In the data rows, 128 means zero.
Here is a table of points, one per row:
[ 97 147  72 163 121  92 147 136 152 121 122  74 120 169 163  87  80 181
 142 117 107 107 114 133 109 156 140 109 151 127 156 146 184 121 130 140
  87 110 110]
[161 136 160 122  86 127 132 125 135  73 115 131  72 113  97 171 171  99
 115 112 172  95 119 141 104 151 131 143  59 158 185 122 128 206 127 127
 160 132 134]
[139 117 172  71 119  74 108  65 167 165  95 152 157 130 173 137 116 147
 132  30 158  88 113 193 138 181  82 165 166 126 125 161 148 168 103 150
 118 104 114]
[179 155 197 112 115 137 140  95 104 122 111 148 104 169 104 128 119  99
 117 149 122 103 156 117 135  91 130 152  81 140 130 127 149 109 113 165
 116 157 156]
[ 55 147 161 115 139 105 153 118 162 153 111 102 101  75 117 126 144 133
 159 100 128  82 107 127 121 166 100 125 148 145 188 117 128 196 140 140
 125 111 122]
[127 149 150 152 108  74 151 145 160  43 139  99 177 141 129  90 139  91
 153 155 107  87 146  68 154 130 126 108 108 115 176 161 120 132 159 171
 161 161 115]
[ 47 104 118 163  73 148 163 114  69 116 150 102 160  79 137 119 145 169
 120 166 147 117 119 130 155  59  80 131  66 132 143 151 137 153 119 121
  94 137 163]
[150 143  97 120 151 126 118 150 134 149 150 184 139 137 181 149 139  57
 122 126 150 132 143 123 140 159 179 132 107 138  48 177 150 130 159  77
 107 124 102]
[132 147  85 168 197 126  97 137 156 113 113 113 144  81 117 146 129  90
 139 130 145 131 117  60 119 113 132 171 122 101 139 167 142 142  98 128
 135 175 103]
[128 149 180  73 114  97 141 144 150 116  94  93 195 192 101  67 120 114
 153 161  82 104 130 105 129 188  76 124 190  99 108 105 118 132 145 103
 160 145 120]
[164 132  93 136 178 176 109 142 158 193 137 168 121 124 112 162 152  92
 109 104 146 144 128  66 116 123 117 194 111 105 131 120 151 183 132  89
 137 114 117]
[134 122 108 149 122 117 125 150  81 149 123 184  27  73  73 149 140 133
 115 114 146 221  94 172 117 155 180 137 107 181 140 145 126 130 144  98
 161 126 132]
[183 122 137 100 113 154 131 136  70 181 143 108 163 138 166 158 152 143
 117 135 108 101  96 156 106 140 134 129 172 138 125  77 153 120 111 163
  72  91 132]
[113 164 214 154 123 134 110 168 125 132 157 149 144 173 176 182 110  76
 108 128 159  77 132 170 137 150 109 104 135 141 157 157  68 161 130 161
 121 160 106]
[ 74 142 128 115 151 141  87 116 152 102 119 157 130 137 161 123 140 168
  98 109 173 151 146 105 128 161 116 176 163 169 174 172 118 120  95 185
 122 143 157]
[125 181  44 179 186 165 143 124  77 226 100  86 158 109 167 112 132 115
 109 114 121 121 106 113 161  72 141 140  92 114 114 148 144 104 101 135
 125 115 141]
[126 120  96  67 157 114 100 165 128 144 136 191  87 164 130 123 110  96
 111  96 116 152  79  85 126 167 162 121 186 145  92 164 101 118 148 205
 128 139  87]
[ 78 157  64 170 120 148 114 169  88 138 138 138  95  16 140 129 184 134
  95 100 153 168 142 145 111  99 183 115 130  71 140 100 124 113 119  55
  77 163 153]
[112  80 100 100 110 138  84 111 125 188 168 179  74 138 148 157 119 118
 123 145 120 136  42 102 164  96 134 150 133 188 122  91 139 137  80 132
  69 145  92]
[ 61 102  88 132 111 206  91  99 161 129 147 110 148 139 141 133 179 161
 153 143 107 129 118 107 135  92 164 105 134 154 132 108 111 168 107  86
 169 150  95]
[101 171 162 126 158  94 136 116 141  69 118 181 220 166 148 123 121 120
 121 116 122 101 147 139 134 111  84 116  88 106 164  98  59 167 143 133
 137  93 159]
[124  99  28  94 130 101 122 119 133 145  62 142  97 101  88 134 136 151
 115  88 184 143 151 157 153 128 166 169 110 148 112 150 103  99 137 140
 111 119 117]
[197 104  50 117 171  66 105 129 115 148 106 105  56 133  73  95 164  81
 124 170 159  78 147 129  86 140 175  92 136 106  55 168 152 122 142  59
  86 160  97]
[157 113 134 112  95 179 117 132 101 161 136 122 159 164 111  77 129 108
 132  53 109 156 163 139 119 116 121 136 133 144 168 158 159 103 100 143
  77 145 130]
[115 128  95 152  93 113 127 145 144 155 141  67  98 155 137 137 148  95
 130 100 172 130  98 110 141 128 142 132 117 128 132 157 155 158 107 193
 100 118 121]
[136 138 117 108 110 114 114 161 117 148 146 176 120 177 144  95 112 113
 113 118 123 147 146 117 148  81 180 149  82 151 122  99  98  89 133 151
 140 123 133]
[ 72 144  49 109 142 140 112 122 126 212 108  42  40  76 125 180 193 110
 115 112 104 116 191  76 121  65 201 141  50 115  80 129 166 104  99  70
  95 166  97]
[103 135  87 101 128 102  90 155 156 125 139 159 177 190 146  99  75 111
 151 209 154 149  90  45 126 112 122 175 103  96  60 139 120  79 119  88
 157 110 129]
[107 205 141  37 138 135 192 116 143 162 158 132 177 101 136 112  53 169
 170 140 100 190 140 118 135 120  17 136 130  69  89 179 154  89 128 135
 120 102 184]
[108  84 162 170 187 113 133 116 121 133  92 130 143  85 126  88 152 105
 129  95 123  89 107 146 116  94 127 151  15 101 129 171 115 141  78 163
 126 128 139]
[197 151 133 131 186 130  95 152 123 186 100  91 115 132 134 105 162  84
 106 113 191 121  96 158 104 134 109 151  58  86 147 126 140 145 185 130
 124 130 103]
[165 113 103 190 136 165 153 112 125 137 120 167  68 102  69 162 107 180
 131 143  98 132 196 179 114 139  49 142 156 139 174 146 144 109 140 106
 156 130 162]
[ 82 105 187 152  82  66 205  84 158  60 131 109 171  56 166 145  75 200
 151 153  52 119 132 185 143 130  95  79 186 145 159 132 107 120 133 105
 160  93 119]
[141  89 172 101 152 114 140 110  82  94 156 161 114 128  82 174 100 171
 180 139  76 145 154 195 130  95  88  35 191 158 170 104 146  74 133  80
 172 154 121]
[102 182 100 105 231 164 110 109 102 190 127  56 137 104 158 159 108 150
 149 122  64 169 126  70 128 105 167 142 156  97  96 180 172 135  85 128
  99 162 144]
[ 73  95 128 147  37 127 136 137 116 130 161 141 137 130 113 136  82 140
 172 185  99 167 197 161  90 139 119 114 230  81 104  97 121 109 137  31
 154  74 137]
[127  66 131 150  80 145 136 114 119   7 123 165 188 132 124  88  99 154
 137 178  99  80  86 173 132 127 116  68 157 104 126 109  79 147 145 187
 169 106 150]
[180 138  93 155 151 114 120 107 108 151 169  94 174 114 130 115 128 125
 155 101 140  82 100  72 147 129 144  86  51 108 150  97  87 116  97 125
  83 133 118]
[ 89  79 133 124  69 150 141 137  99 137 119 159 103 118 130 174 132 105
  89 158 149 159 156 141 134 165 152 122 204 165 119 112 144 129 145  80
 107 103 149]
[147 149 133 157 141 110 119 133 101 104 106  81 164  92 101 138 141  60
 150 122 161 129  95 129 162 189 129 103  72 134 125 168 178 110 149 175
 153 133 124]
[ 81 124 255 180 147 140 143 124  93 113 155 143 162 176 161 166 108 154
 124  85 142 165  54 176 175  88 198 174 132  88 126  37  83 207  97 159
 132  98 158]
[134 126 150 138 192 119 122 143 133 139 120 143 145 191 123 172 146 163
 116  95  86  86 114 127 126 107 130 147 137 141 129  78 148 136 120  91
 118 119 101]
[ 86  95 113 113 139 169 109 152 141 168 157 161  60 203 103 146 148 128
  61 151 182 174  48 113 104 160 130 164 129 176 131 133  94 118 121 197
 111 191 100]
[170 132 115  97 149  72 116 130 108 148 112 108 104 132 152  62 129  96
 131 106 172  90 128 136 138 132 124 105 120 104 130 124 159 140 168 133
 129 127 145]
[199 166 125 150 159 159 139 114 117 111 149 152 145  74  81 143 159 134
 158 135  83 128 129 108 101 123  98 149 232 155 101 117 150 157  79 115
 131 165 113]
[100 200  85 106 152 124 154  88 142 138  96  60 122  56 152 127  78 180
 141 152  76 121  67 123 158 138  47 161 215 122 116 130 130  96 110  98
 139 103 171]
[185  84  91 128 129 122 145 130 113 137 150 123 154 176 100 167 128 174
 141 195 128 149 152  95 109 145 122 100 112 130 150 131 131  86 138 164
 130 159 108]
[130 165 210 132 140 164 124 129 150 129 132  70  65 161 131  92 122 113
 116  90 104 165 134 109 127 127  77 113 110  89 114 105 123 175 143  93
 157 161 115]
[133 130 131  87 122 168 150 124 144  76 170 121 154 153  74 100 124 215
 140 167  72 132 179 205  93 120 118 114 204  63 193  97 115 141 146 129
 169 111 102]
[ 98  57 191 173 104 151 158 127 123  95 110 171 158 113 152 135  99 224
 149 119 106  45 130 173 131 102 128 108  72 113 179 121  91 139 115 171
 113 111 162]
[ 78 140 162 156  98 135 153 138 100 107 140 132  97  89 126 178 134 163
  96 131 140 133 129 113 129  64 102 132 130  91 104  75 125 200 118 143
  90 124 169]
[113 126  91 143  82  88 138 117 138  96 124 139 100 134  88  86 108 161
 121 158 111  94 166 102 128  91 108 104 128 104 116 116 144  67 161 172
 131 102 186]
[173 136 105 130 110  71 123 170 120  93 118 169 119 236 157 120  99 108
 150 151 131 131 152 152 119 143 172  99 159 203 121  93 144 120 122 110
 113 120 117]
[166 137 171 145 131 131 120 121 172 142  91 181 153 142 153  80 113  73
 117 126 111 106 113 117 162 124 108 111 193 104 123 150 116 152 149 197
 131 114  93]
[ 83  91  75  73  92 138 121 168 149 206 142 156 157 192 119  50 110 157
 144 160 151 151 124  93 112 154 112 111 220 161  83 150 146 106 139  99
  87 112 115]
[128 152 167 146 137 162 152  97 198  60 128  67  94  85  83 127 106 100
 128 135 115 107  92  86 117 130 179 141 118 102  71  82 126 144 151 169
 128  93 111]
[146 131 228 177 198 143 124 106 130 148 103  70 124  73 142  98 172  84
  67  97 135 110  60 132 175 155 131 126  61 109 140  73  83 179 146 193
 154 112 182]
[179 159 174 106 124 174 102 129 152 126 173 106 134 223 110 120  98 158
 126 184  49 143 170 108 115 159 121 152  97 126 109 104 132 137 129  77
 119 130 139]
[161 113  46  79 146  63 116 138 150 140 161 172  89 177 131 113 107 101
 132  96 116 186  93 131 110 156 191 100 215 120  87 106 141  50 136  41
 173 109 106]
[129 104 155 148 121 105 121 113 103 137 106  83 137  44 139 137 144  85
  75 112 160 134  56 122 122 115 195 178  55 213 109 163 100 138 137 176
 184 127  83]
[153  92  98 104 138 166 124 114 161 122 113 100 121  64 124 145 141 120
 131 143 145 158 177 105 122 138  98 158 150 141  95 130 129 125 160  74
 122 118 133]
[145  98 117 104 160 149 132 138 107  87 137 153  78 120 103 183  88  84
 149 143 154 177 182 176 142 130 140 142 141 133  99 149 153  67 146 169
 171 139 133]
[144  75 140 149 141 140 143 109 133  93  93  98 205  95 126 103 131 121
 138  87 104 102  83 160 137 132 101  81 159 151 128 165  96 109 157 150
 131 105 126]
[126  92 102 128  97 134 151 126 119  89 131 153 126 121 153 181 127 140
 124 146  92 129 143 134 158  90 135 147 154 147 112 162 134 121 133 152
 114 113 188]
There is one direction along which these points spread out most. Take the direction at right angles to it along which they spread out most. Go by this last direction. How far along it is each point below, from 0 to 99? 50 is the average, and the first point above lies past it. One standard deviation of the points above along it is 16.
[177 100 145 143 129 145 115 121 151  89 111 191  84 132 152 178 159 116
 119 162 111 112 103 126  93 155 155 120  25 105 173 105  96 140 137 134
 154 118 116] 35
[ 77 141 181  99  98 122 156 123 127 127 136 140 127 165  98  99 106  90
 126 104 120 174 151  92 132  99 105  98 133 139 135 140 135  90 125 140
 176 103 125] 54
[122 164  55 134 171  91 117 148 140 161 154  94 215 118 120 118  95 137
 109 127 142 165 127 127  66 129  94 153 151 130 107 164 124  76  98 125
 106 123 132] 64
[117 153  61 109  41 139  98 159 115 190 135 188  76  16 160 165  98 146
 136 135 168 195 161  88 144 107 142 126 120 149  32 165 145  80 123  69
 118 152 129] 76
[128 176 181 140 140 145 148 143 116  95 121 142  88 185 122 137 167 133
 124 189 115 131 154 154 130 174 127 136 101 150 138  77 107 135 140 109
 164 123 148] 47
[135 129 167 214 124 128 122 138  84  58 120 146 124  99 125 157 169 110
 136 100 179  51  47 180 106 119 134  94 146 126 185 106 148 170 109 155
 142 165 133] 23
[104 128 125 166  16 219 185 107 155 117 110 138 147 146 102  92  92 216
 141 161 137 112 203 160 154 150  74 119 107 123 118 120 136 143 174 118
 148 101 149] 53
[145 103 176  89 152  65 111 115 103 110  93 135 156  80 139 144 167 178
 128  89 133 113 145 153 136 142 148 124 141 119 140  82 109 115 109  97
 102 132  95] 45
[147 107 139 118 165 108 131 115 146 154 114 153 123 169 136 110 120 109
  99  92 126 102 156 131 126 107 162 112 100 117 127 156 129 126 148 170
 127 116 115] 44
[187 151 100 108 121 101 102 130 122 135 136 104 148 112 134  81 169 109
 154 108 189 140 122  88 123 127 112 126 124 130 146 139 152 120 144 132
 112 127  99] 51
[165 162 116 141 127 143 112 155 150 145 125  71 163 132 114  69 182  98
 131 138 128 130 161 139 128 142  96  87 132 125 177 146 144 105 130  60
 142 154 119] 56
[ 98  90 147  96  92 100  93 122 140  82 142 110  84 112 146 195 155 112
 109 102 183 123 174 134 116 131 198 168  47 125 147  87 103 160  93 157
 113 151 113] 34
[108 119 149 107  66 122 137 123 127  87 163  69 147 204 151  98 125 122
 165 138 111 144 212 132 124 153 120 109 104 160 158 146  98 101 115  65
 106 146 140] 60
